In the rows, 128 means zero.
Each named move below is a turn or a mirror, shown by a few rows before and after it. Which moves, in which order, take the first row of each later pair to the second? The first pair is answered.
J598:
[116 158  91 108 158 134 149 144 115 124 160 123 110 125 121 126 137 151
 154 103 154 130 133 103 105 153 162] |-> [124 145  97  99 140 139 149 135 118 150 174 135 107 137 113 102 158 165
 138 124 152 110 140 121 117 138 143]
[128 129 169 148 144 129 114 126  99 117 116 119 137 109 106 139  95 122
 140  87 141  97 173 151 134 140 151] |-> [138 116 170 134 125 131 115 114 102 140 133 132 135 124 104 115 113 135
 126 110 141  84 178 163 149 127 138]
[113 135 111 155 149 134 142 148 114 124 122 140 110 120 129 128 144 128
 163 119 150 153 121 128  80 146 152] |-> [125 118 112 135 124 143 135 133 122 160 136 155 108 137 120  92 174 153
 142 152 148 130 128 152  97 127 131]
[118 129 143 132 137 125 128 134 121 117 116 137 130 123 137 132 125 115
 128 108 115 120 129 120 124 129 131] |-> [124 125 148 122 126 133 123 123 122 133 121 146 129 133 131 116 137 129
 112 122 117 106 131 129 129 123 120]
J771:
[120 116 152 123 130  93 134 184  94 127 125 150 108 125 152 151 167 114
 154 115 127 157 123 130  98 132 132] |-> [120 123 147 132 139 101 133 177 102 123 115 155 139 106 152 153 139  89
 149  97 101 173 123 122 109 140 129]
[108 128 127 144 151 120 117 122 132 119 120 151 119 130 138 138 124 122
 138 104 143 157 132 155  96 154 168] |-> [111 119 140 135 139 119 120 127 121 129 122 161 109 131 135 136 138 133
 135 108 143 146 145 161  93 144 170]
[123 118 136 110  85 141 114 111 156 142 119 136 145 159 145 126 147 123
 115 162 109 138 110 147 178 119  87] |-> [123 123 131 116  92 139 117 111 164 138 118 130 155 160 143 123 138 117
 118 158 108 144 101 143 179 124  82]
J226:
[116 147  99 138 167 118 141 132 134 113 138 114 126 101 117 143 109 102
 141 104 141 157  98 116 104 148 151] |-> [120 128 146 137 119 106 123 119 142 105  94 138 147  94 138 147 126  83
 109 119  93 161 111 138 151 116 115]
[145 110 136 123 107 136 124 142 136 148 119  96 146 167 159 106 139 159
 154 151 171 117 124 125  89 155 120] |-> [158 102 168 134 112 134 125 139 103 144 112 123 148 127 134  96 125 136
 133 106 126 121 162 121  74 160 139]
[161 140 136 122 150 142 131 126 119 132 149 111 106 117 112 136 128 156
 109 132 147 104 145 143 129 107 141] |-> [161 130 154 120 133 138 118 118 121 130 128 119 114 122 119 136 132 152
 100 139 132 105 147 155 146  97 126]
J734:
[143 133  59 113 108 138 140  78 178 183 136 122 129 124 105  60 128 131
  94 164 164 131 132 116 161 126  83] |-> [144 132  90 114  94 134 125  73 175 175 129 123 123 131 108  69 135 141
  82 182 170 114 137 123 178 104  73]
[141 110 180 129 115 116 100 124  97 136 119 133  88 121  97 162 139 142
  99 126  90  88 158 127 134 123 165] |-> [129 103 175 130 110 105 108 135  98 129  99 151 105 112 121 162 141 112
  97 105  59 123 153 118 125 134 150]
[137 114 158 123 139 123 110 136 100 143 171 121 103 126 116 122 124 146
 116 152 159  98 142 140 125 119 148] |-> [129 111 188 131 116 109 104 136  98 134 140 132 112 121 136 138 131 132
 112 153 132 113 143 146 146 115 132]
[128 128  85 106 128 157 144  92 158 140 157 111 143 141 124  77 114 120
 111 150 123 130 117 120 121 135 116] |-> [131 132 107 106 120 158 134  85 148 137 156 107 130 146 119  85 121 140
 109 164 138 106 123 130 139 114 119]
J942:
[126 132  76 131 178 143 146 120 131 133 174 106 121 136 108 105 115 135
 143 122 174 137 125 111  94 149 149] |-> [144 128  87 130 163 157 139  94 135 147 169 113 137 124  77  94  97 133
 114 127 157 114 143 119 118 130 140]
[130 151 139 127 176 136 163 124 163  92 132 128 167 125  84 120 113 102
 164  99 139 163 122 115 129 173 138] |-> [133 146 134 120 172 141 165 122 166 107 139 140 169 125  78 102 113 102
 154  99 126 161 126 117 130 173 132]
[125 125 149 136 167 123 122 127 148 125 113 132 112  94 113 118 122 139
 125 138 115 125 157 148 176 127 178] |-> [110 129 145 133 179 109 130 150 147 114 115 126 101 101 130 127 139 139
 144 136 130 144 144 135 150 142 182]
Then:
Between the rows of a pair lie 2 to 3 moves.
[106 154 129 126 141 107 101 111 104  71 108 113 128  86 162 171 113 106
 136  97 120 158 118 111 126 116 132] |-> [116 126 126  87  98 117  95  91 124 125 133 127 120 130 153 121 168 147
 112 161 130 118 114 140 163  85  93] : J226 J598
[115 144 150 104 122 129  91 139 144 132 161 116 139 110  96 116 121 105
 131 127 137  92 116 142 113  93 144] |-> [107 141 146 110 119 118 101 144 150 127 144 131 155 102 114 115 123  79
 132 114 106 119 110 135 102 104 131] : J734 J734 J734
[132 105 127  95 129 120 136 159 114 142 152 147 108 145 151 104 157 135
 130 111 139 125 123 125 105 150 113] |-> [130 135 120 113 129 133 113 134 146 119 139 106 137 158 148 146 102 137
 133 134 172 121  95 122 158 133 101] : J771 J942 J226
[118 128 138 136 110  96 133 136  57  92 106 134 149 106 174 152 112 107
 127 134 127 168  89 119  93 104  52] |-> [133 126  82 104 131 124 151 112  67 146 171 118 123 128 122  93 118 155
 117 156 178 123  90 125  76 103  67] : J734 J734 J598
[113 136 159 117 107 134  90 120 140 146  95 104 109 131 131 105 128 146
 123 150 129 127 157 149 150 114 116] |-> [104 140 119 110 136 136 112 134 149 162 118  97 103 143 133  86 131 149
 142 145 149 140 137 134 114 141 132] : J734 J226 J598
[141 128 168 114 106 134 117 124 112 106 128 114  99 148 128 150 146 156
 131 149 150 101 138 143 159  97 130] |-> [118 151 150 130 135 120 131 145 114  76 113 106 111 134 153 179 118 123
 152 113 144 142 121 121 132 131 143] : J598 J734 J226
[112 136 141 134 120 121 121 118 153 117  98 117 155 142 163 148 123 108
 149 149 122 135 122 133 158 119 110] |-> [107 131 143 137 132 112 128 140 131 111  98 132 149 127 167 150 134  92
 156 117 108 157 131 122 123 135 123] : J226 J226 J942
[132 140 123 172 149  98 117 165 108  95 133 145 159 104 144  75 108  96
 154 106  70 170  73  93  84 176 164] |-> [132 111 156 148 125  83 111 186  87 119 137 173 117 127 154  60 173 126
 153 132  76 152  91 109  73 158 157] : J771 J226 J734
[123 108 106 130 108 150  91  83 107 128 118  97 172 102 138 123 130 116
  97 133 156  93 129 159 135 124 103] |-> [120 115  86 135 141 149 111 100  92 120 135  89 155  99 127 121 121 120
 114 108 174 102 125 144  95 145 135] : J771 J734 J226
[143 145 126 132 157 142 134 130 102 125 141 123 132 122  99 117 119 135
 142 110 129 121 137 116 124 135 174] |-> [129 150 141 145 141 128 128 134 110  97 115 120 145 121 133 155 109 113
 145 109 116 148 125 117 144 131 157] : J598 J226 J598
[142 115 184 112 137 154 137 118 101 125 124 139 106 115 127 128 142 186
 108 146 138  91 172 129 139 110 111] |-> [110 135 166 117 159 132 151 156 101 103 114 124 101 128 169 157 150 170
 144 138 165 130 139 113 107 135 120] : J942 J734 J226
[108 133 120 156 142 124 120 107 164 109  99 113 155 136 132 170  99 109
 147 133 131 170  86  98 178 136 154] |-> [115 140 101 149 158 136 126 102 160 115 121 105 140 140 115 154  92 130
 149 134 156 154  86  96 169 135 169] : J734 J734
[155 108 161  99  96 118 104 149 103 144 132 156 105 136 159 112 180 138
 116 123 116 119 144 131 110  96 135] |-> [149 110 126  97 116 123 125 160 117 149 136 161 119 135 164  89 171 115
 121 103 103 146 131 119  74 123 137] : J734 J734
[133 139 126 134 161 150 131 175 126 139  97 130 113 108  84 119 119  90
 147  60 134 165  85 134  57 172 153] |-> [144 106 192 102  86 136 105 166 115 165  87 162  89 142 100 110 201 135
 121 128 127 128 109 174 108 121 109] : J771 J598 J226
[150 103 191 120 103 134 101 100  97 153 125 166  99 119  93 115 162 169
  89 137 114  57 190 137 155  63 138] |-> [107 139 180 138  96 115  89 117 141 102  83 116 121 169 169 193 147 159
 136 179 165 105 117 131 195  65 106] : J598 J226 J598
[143 122 175 147 124 108 110 132 111 130 118 148 114 143 115 163 155 125
 140 153 100 153 139 118 151 109 106] |-> [158 125 132 150 149 135 128 106 123 146 143 151 139 123  83 120 112 107
 124 126  85 157 135 107 138 128 110] : J734 J734 J942
[ 76 114 166 134  66  93 117 167  78 157  96 156 109 171 150 161 214 130
 111 112  91 121 144 130 145 128  96] |-> [ 54 146 131 161 104  94 126 179  88 119  79 130 142 150 165 190 155  89
 135  67  87 170 113 101 126 160 105] : J598 J771
[110 132 151 179 117 109 121 153 113 118 102  92 107 139 110 162 104 154
  95 120 139  71 180 129 106 151 149] |-> [100 120 167 168  83 100 113 157 128 123  79 111 123 152 143 159 132 141
  82 139 110  90 174 135 129 147 113] : J598 J226 J734
[137 105 109  85 100 133 140 117 152 168 139 144 142 149 141  87 164 135
 107 153 119 137 129 151 122 123  88] |-> [153 105 152  98 103 133 120 111 119 156 144 137 112 138 118 112 166 165
 106 157 134  97 154 159 137 104 114] : J226 J734 J734
[121 131  95 132 150 130 138 138 118 137 147 123 134 119 114 121 120 112
 135 105 131 148 120 114  87 149 138] |-> [131 135  85 126 149 141 128 114 130 138 153 110 140 117  98 112 103 126
 122 123 137 127 118 118 116 134 130] : J942 J226 J226
[119 136 149 106  96 117 126 113 146 156 114 130 111 152 132 109 179 127
  95 171 121  72 163 142 168  81  96] |-> [135 153 116 123 148 139 135 111 132 151 156 101  95 137  84 105 128 150
 101 139 166  53 172 122 130  99 150] : J226 J942
[125 118 143 123 159 155 147 165 113 120 128 114  98 131 142 113 134 145
 138 118 145 152 135  95  94 156 152] |-> [151 105 163 117 137 170 129 129 111 144 132 131 112 122 109  86 126 157
 101 131 118 123 164 110 129 128 135] : J942 J734
[142 117 114 100 120 163 131 121 136 158 137 135  80 159 124 112 153 152
 107 169 137 117 150 128 133  99 102] |-> [153 138 120 132 146 179 124  99 130 127 120 130 119 106 101 134  79 110
  92 112  99 131 165 112 137 106 122] : J598 J942 J942
[158 125 153 142  97 151 118 123  96 181 154 135  94 139 103 141 144 203
 128 160 166  89 170 131 129 124 141] |-> [140 154 172 176 123 134 110 150  87 126 115 118  98 112 129 205 106 160
 155 115 161 127 156 109 124 142 163] : J598 J734
[122 128 143 132 137 113 121 149 117 127 124 130 119 124 147 137 166 101
 130 109 103 144 138 120 124 131 123] |-> [130 140 147 142 135 124 101 121 130 119 122 119 138 110 135 145 122  99
 112 116 106 132 138 127 163 114 120] : J771 J942 J942
[134 103 116 132 147 138 118 138 122 127 157  86 117 129 106 110 115 129
 161 135 156 117 102 119 107 121 150] |-> [131 100 129 122 116 141 107 127 136 132 146  84 121 146 119 108 136 134
 154 170 149 112  98 134 139 101 124] : J598 J226 J226
[ 94 115  80  93 110 122 163 144 153 154 133 122 137 182 167  92 172 134
 153 154 133 148  81 133 116 136  86] |-> [ 86 145  73 118 150 125 161 155 141 118 130  92 129 169 166 131 133 119
 174 128 159 164  71 110  90 158 122] : J734 J598
[113 129 163 147 117 111 109 143 113  99 103 128 131 113 154 175 119 114
 141 118 122 137 123 125 149 131 133] |-> [125 126 146 131 118 122 114 141 105 127 145 111  94 139 132 150 140 163
 139 144 169  97 125 134 140 115 147] : J598 J226 J734
[138 122 118 135 129 111 169 137 116 132 106 167 119 129 131 117 157  91
 141 105  84 169 128 117  86 144 131] |-> [144 111 141 128  93 116 151 114 129 145  97 172 127 147 137 116 170 101
 121 141  78 153 130 132 134 110  96] : J734 J226
[117 136 128 113 146 140 127 112 112  91 161  93 113 123  96 135 135 145
 155 138 165 141 121 123 101 130 170] |-> [135 124 134 110 138 156 123  84 116 109 162 104 129 106  68 112 118 145
 128 139 138 121 137 131 126 118 160] : J942 J942
[125 142 120 142 125  82 116 202 120 116 138 201  71 129 141  61 155  99
 116  99 100 139 138 121  49 151 163] |-> [102 158 136 146  96  65  97 208 153  86 100 184  92 155 192 107 159  86
 129 133 105 166  98 122  91 134 121] : J226 J598
[123 122 102 130 115 127 137 122 137 139 123 127 136 138 135 129 122 126
 133 146 121 129 125 117 153 128 116] |-> [137 116 125 130 113 129 131 116 123 140 120 132 130 123 120 133 119 132
 120 140 114 114 146 125 156 117 128] : J226 J734 J226
[116 118 153 131 126 138 114 107 131  97 125  99 126 146 134 158 122 163
 138 138 155 112 112 136 155 103 120] |-> [125 111 153 129 119 148 112  98 131 104 128 106 130 144 122 147 114 160
 130 137 143 103 121 139 164  97 121] : J942 J942 J942
[145 154 139 133 166 146 122 124 115 117 137 146 117  89 100  96 113  97
 103 107 112 111 142 111  86 159 134] |-> [129 140 143 112 111 135 112 109 157 131 120 146 132 143 144  92 156 110
 100 180 117 114 108 133 140 135  71] : J598 J226 J734
[122 121 117 131 122 122 135 133 128 110 121 152 169 118 146 122 127  90
 132  93  99 157 124 110 103 137 118] |-> [139 103 113 102 101 133 134 113 135 141 141 160 159 135 122  86 141 121
 113 125 104 124 130 125 123 112 102] : J734 J598 J226
[121 141 106 114 145 112 153 158 130 134 132  99 105 161 131 140 148 148
 165 142 161 136  88 105  92 144 155] |-> [156 120  96 102 131 141 153 107 149 178 143 137 145 131  89  77 117 132
 113 126 103 118 120 109 120 130 129] : J942 J771
[135 131 106 140 132 149 102  93 153 118 100 116 174 125  93 125  68  99
 113 125 116 127 116 145 161 122 111] |-> [113 148  78 134 161 137 126 139 144 108 120  90 132 167 123 141 107 122
 158 138 173 143  85 134 112 144 130] : J226 J734 J942
[128 132 122 125 118 140 126 102 138 158 157 106 124 154 116 120 122 166
 112 140 131 102 117 135 157  98 117] |-> [108 139 140 144 119 119 132 119 137 121 111 124 152 129 156 151 116 111
 121 110  78 153 109 123 151 120 105] : J734 J734 J598
[115 149 169 126 114 117 128 154 114 124 122 143  90 129 148  89 160 124
 117  96  68 162 177 136 136 130 151] |-> [123 162 146 123 142 128 139 155 109 132 153 124  70 134 131  80 150 149
 129  94 117 143 176 130 110 134 177] : J226 J226 J734
[115 154 152 125 148 104 129 131 104  85  92 133 133  93 120 176  91 117
 145  91 119 143 133 144 117 141 137] |-> [136 118 138  81 111 122 132 104 120 155 133 157 118 130  88  97 143 164
 108 144 126  99 150 170 142 112 105] : J734 J598
[122 136 191 144 117 105 111 141  71  91 126 140 100  97 133 169 161 145
 144 119 136 123 167 131 134 112 148] |-> [138 132  90 110 143 148 145 105 117 148 192 129 113 128  91  84 145 175
 132 136 170 106 148 128 113 130 144] : J771 J598 J226
[131 139 142  92 128 148 125 113 128 116 130 124 114 126 127 107 119 114
 104 126 148  72 160 154 130  96 111] |-> [122 134 120  80 132 140 144 132 127 129 139 136 109 135 143  88 144 111
 113 124 148  88 148 145 100 114 111] : J598 J942 J598
[131 118 109 123 158 123 157 128 123 149 136 152 130 100 111  83 119  83
 127  82  82 141 140 120  86 166 135] |-> [145 115 165 120 108 133 110 100 133 151 142 132 104 138 103 109 139 153
 107 160 135  69 149 156 171  97 111] : J734 J734 J226
[119 142  65 150 197 128 151 160 128 112 168 102 118 139 100 153  87 136
 199  89 200 143 106 121  54 151 189] |-> [101 139  77 135 137 115 133 144 173 112 147  85 135 198 154 179 117 151
 201 164 223 149  61 141 122 120 120] : J226 J226
[124 129 126 150 133 116 122 119 123 117  66 165 168  80 106 134 112  67
 121  86  90 172 146 105  96 169 147] |-> [112 128  79 125 111 127 130  93 186 143  73 151 193 133 129 104 118  79
 119 139 111 176 104 115 130 165 102] : J734 J226 J734
[110 129 126 132 157 112 135 125 108 108 124 123 127 144 111 151 118 114
 140 125 146 141 125 134 103 128 153] |-> [101 128 120 128 135 108 134 126 123 113 110 128 142 155 132 146 128 100
 136 138 128 155 110 132 120 127 126] : J226 J734 J226
[126 117 146 122 126 114 127 149 107 139 126 135  86 140 119 126 181 169
 142 143 145 102 148 144 114 119 150] |-> [111 120 134 117 123 107 135 157 118 134 116 131  93 152 145 132 186 161
 156 146 147 124 128 140 109 127 139] : J226 J734 J226
[130 102 105 123 114 119 144 182 112 136 122 115  93 121 150 140 165 126
 147 108 140 164 134 122  78 176 186] |-> [164 111 102 133 128 151 127 135 107 141 138 115 118  84  89 119  98 127
 110  83 121 135 168 123  96 162 199] : J942 J598 J734
[122 129  82  89 115 130 125 126 182 177 124 175 176 128 142  99 122 103
 138 156  95 159 121 137 141 137  96] |-> [139 134 109  93 109 139 101 110 172 181 145 157 140 137 114 107 126 158
 127 189 140 103 134 153 172 102 112] : J734 J734 J734
[139 128 129 130 134 139 128 119 107 143 146 135 119 122 108 115 129 142
 125 128 123 112 145 137 122 122 144] |-> [122 131 136 134 129 124 124 138 111 126 128 130 111 141 137 142 148 141
 145 138 138 128 124 136 113 126 142] : J942 J226 J942
[ 84 148 168 147 121  89 130 166 118  88  98 141 123 118 153 150 155 106
 156 126 107 150 119 133 111 152 131] |-> [120 129 112 115 144 129 156 132 126 153 170 148 106 122  85  66 156 149
 131 127 131 100 140 135  91 153 144] : J942 J734 J734
[150  91 125  93  96 150 131 105 147 142 109 159 141 107 112  97 123  96
 101 109  62 137 147 144 165 118 101] |-> [123 125 124 125 132 134 126 143 134  83  83 129 146  95 137 164  89  72
 143  74  81 171 129 117 146 143 131] : J598 J942
[125 130 162 148 114 132 106 122 137 114 119 110 126 133 120 177 121 129
 116 156 153 111 124 139 174  97 117] |-> [131 117 113 108 121 143 132 124 147 159 162 120 112 161 107 112 151 146
 116 167 168 103 119 141 145 111 111] : J734 J226 J598
[ 83 138 112 139 131 132 161 164 152 102 121 108 139 133 176 155 149 111
 117 131 143 162 128 148 141 128 114] |-> [110 126 130 142 149 144 160 164 106 120 149 121 110 101 125 133 142 135
 103 101 143 119 179 150 110 123 158] : J226 J734 J771
[120 140 148 142 115 123  97 132 131 104 117 102 121 142 150 172 136 153
 137 162 159 114 119 156 168 102 125] |-> [142 124 162 137 120 128  99 130  98 128 132 127  96 119 109 136 143 168
 119 140 143  88 155 155 148  95 146] : J226 J734 J598
[146 135 122 104 119  95 139 119 111 178 128 159 113  94  77  86 158 169
  75 115 130 101 181 116 131  92 100] |-> [139 147  96 104 139 101 150 122 111 178 146 145 110  98  69  82 153 176
  87 107 153 100 176 110 111 103 115] : J226 J226
